In the rows, zero is written as 128.
T: rows in a few groups, each row roughly a mix of its group's directions:
T (114 x 11):
[[173 114 146  99 147 126  99 157 145 114 108]
 [101 110 114 163 130 166 130 111 153  91 118]
 [121 145 141 114 100 147 138 102 188 135 122]
 [148 139  94 139 142 141 111 165 120 148  83]
 [155 113 101 140 154  95 145 144  87 136 149]
 [118 117 162 117 130 107 172 147 127 104 166]
 [ 78 109 125 151 121 109 118 116 139  85 110]
 [148 113 115 105 115 130 112 111  74 161 116]
 [118 153 185 137 111 118 156 152 114 136 144]
 [160 137 158 106 132 134 182 148 144 119 122]
 [147  93 164 124 104 113 128 158 138 154 158]
 [ 81 130 130 135 130  84 103 137 109 114 100]
 [108 139 135 174 126 132 140 153 171 112 154]
 [157 130 105 109 124 125 117  91 121 150  78]
 [132  92  87 145 131 111  95 114 165 126 135]
 [137 156 165 113 113 131 140 106 102 145 173]
 [129 171 114 138 132 117 153 131 178 129  97]
 [134 157 145 126 153 139 192 134 137 116 134]
 [111 137 135 144 144 152 120  89 150 157  85]
 [147 130 138 151 139 176 135 121 114 177 139]
 [129  66 156 122 138  98 136 111 127 138 116]
 [163 105 142 152 132  81 134 151 150 106 126]
 [113 102 126 113 110 171 116 120  95 129 169]
 [131  80  95 110 112 108  92 128 147 143 126]
 [ 95 104 150 148 103 178 129 123 130 132 153]
 [166 131 105 147 135 156 162 141 170 127 133]
 [128 110 128 141 155 149 157 116 108  71 129]
 [175 137 136 136  90 145 128 121 165 154 128]
 [131 136  96 153 104 135 164 142 154 114  88]
 [144 126 109 138 161 181 115 152 137 139 155]
 [133  94 136  99 115 131  82 102 109 154 140]
 [121 174 127 141 116 143  72 140 127 117 115]
 [193 134 111 133  96 143 126 114 123 139 119]
 [120  85  89  98 155  96 131 134 117 129 130]
 [127 140 148  92 101 115  71 133 116 137 134]
 [134 128 157 103 168 133 156 147 171 128 112]
 [123 114 150 153 143 141  98 101 155 146  85]
 [132 121  90 146 158  93 108 138  99  97 133]
 [102 143 149 125  90 123 123 136  99  97 168]
 [123 118 155  91  92 130 128 134 159 170 137]
 [153 101 157 137 110 163 105 139 143  98 154]
 [117  78 148 109 112 119 129 131  96 118 167]
 [ 91 133 121 169 146 104 157 158 128 106 120]
 [127 114  93 138  93 133 159 122 140 118  80]
 [101 150 114 131 140 112 110 152  98 127  77]
 [ 99 107 140  79 134 150 162 126 133 154 123]
 [116 140 171 104 128 136 179 118 151 145 131]
 [137 119 133 174 171 158 109 141 115 137 150]
 [129 133 124 142 137  90 194 122 129 129 138]
 [123 110 163 131 146 117 127  98  71 137 131]
 [100 114 123 106 148 145 159 151  77 127 125]
 [137 133  94 137 135 122  90  99 157 107  92]
 [ 87 143 125 111 146 105 105 176 142 118 136]
 [163 143 102  93 155 138 141 138 113 125  89]
 [160  87  99 133 105 150 123  95 142 109 120]
 [134 117  94  71 133 109 106 153 113 122 128]
 [152 111 104 148 128 142 174 106 167 141 121]
 [ 93  95 151 148 134 110 152  85 136 117 126]
 [134 141 129  73 106 138 107 162 124 103 144]
 [101 135 128 152 115 171 136 153 169 144 112]
 [120 131 161 108 107  74 123 109 158 125 141]
 [164 142 154 134  98 151 122 120 151 172 136]
 [ 80 147  95 145 115  94 147 116 131 149 118]
 [107 136 116 160 157 155  79 145 127 147 127]
 [152 111  94  86 140 145 107 158 142 144 144]
 [153 172 147 171 134  98 133 128 124 108 140]
 [138 139  85 103 127 139 106 176 115 147 117]
 [155 177  89 151 130 150 127 128 105 128 136]
 [136  96 132 100 144 102 166 162 132 119 156]
 [104 143 120 147 113 177  91 141 114 109 112]
 [ 91 123  92  95 147  92 129 101 117 124 134]
 [154 133 137  89 101 103 129 123 156 111  89]
 [136  93 123 127 126 127 117  90 168  85 127]
 [123 127 136 103 144 118 172 128  90 130 170]
 [126  97 112 182 121 128 121 148 137 122 168]
 [ 91 103 111 174 115 114  92 129 137 142 129]
 [158 170 141 151  82 127 123 119 116 123 104]
 [125 128  88 150 131  99  99 156 136 168 127]
 [121 106 159  95 162 118 152  98 121 135 158]
 [109 146  96  98 114 117 138  97  90 152 111]
 [150 110 159 120 130 149 137  96 128 178 150]
 [128 113  88  93 157 138 104 165 132 120 144]
 [153  86 119 150 136 159 117 118 146  87 120]
 [ 95 127  96 149 119 120  86 129 153 142  96]
 [155 115 111 138 142 160 145 180 116 148 114]
 [ 84  93  94 151 131 137 120 127 157 114 113]
 [144 107 107 153 145 149 144 177 140 121  96]
 [184 153 148 118 143 109 156 121 129 105 137]
 [121 149 133 184 121 132 137 132 161  91 121]
 [136 107 149  84 110 151  84 121 134 122 107]
 [126 180 137 122 124 146 148 102 156 111  96]
 [125 142 139 164 115 129  90 104 154 130  86]
 [131 116 119 131 163 114 121 123 159 159  77]
 [112 124 146  96 103 128 135 133 179 135  91]
 [ 72 127 133 141  99 148 114 130 157 148 111]
 [126  96  77 102 151 135 114 147 131 100 131]
 [145 126 149  82 159 145 142 119 104 147 159]
 [103 142 110 159 135  99  85 160 125 109 126]
 [112 146 173 169 116 155 140 113 153 143 130]
 [139  58 144 111 134 134 125 137 122 128 152]
 [153 115 121 141 156 123 138 178 166 118 144]
 [120 146 160 100 144  92 158 157 117 107 144]
 [138 113 116 118 120 126 159 131 189 149 150]
 [128  95 150 112 136 178 105 149 143 121 152]
 [128 119  88 172 123 138 155 140 142 132 166]
 [110 148 146 124 112 151 139 103  83  96 103]
 [138 114 145  71 114 135 135  93 129 138 156]
 [118  90 102 145 119 123  78 129 126 155 150]
 [ 90  98 114 142 115 147  93 148 136 138  94]
 [123 153 107 150 153  79 151 151 147 136 112]
 [169 115 129 136 148 157 169 163 128 115 123]
 [124 146 167 135 103 116 115 108 170 103 102]
 [130 108  89 167 133 124 133 145 126 175 111]
 [ 80  91 145 124 122 145 162 125 130 111 151]]

which group is each row in? (one row of each group first):
[170 114 111 137 100 153 116  91 100 121 114] => (7)
[165  87 142 104 125 133 110 159 122 106 152] => (85)
[149  99 102 139 140 149 143 100 165 100 148] => (98)

[167 173 130 113 134 105 155 119 161 129 123] => (98)
[ 98 112 160 113 103 100 140 108 135 169 114] => (7)
[ 98 151 152 109 124 163 146 100 116  98 104] => (98)
[128 148 120  83  91 128 101 142  98 107 141] => (85)
[134 126 105 176 139 183 142 134 134 132 121] => (7)
[121  89 144 143 152 105 100  96 119 139 162] => (7)
[117 100 104 132 109 123  92 151 173 150 125] => (7)
[134 152 127 118 119 136  80  96  87 146 135] => (98)
[143  97 114 108 152  93 104 141  92 109 108] => (98)
[109 140 157  79 129 154  97 146 131 140 149] => (7)
[131 168 100  99  92 116 132 153 149 106 128] => (85)
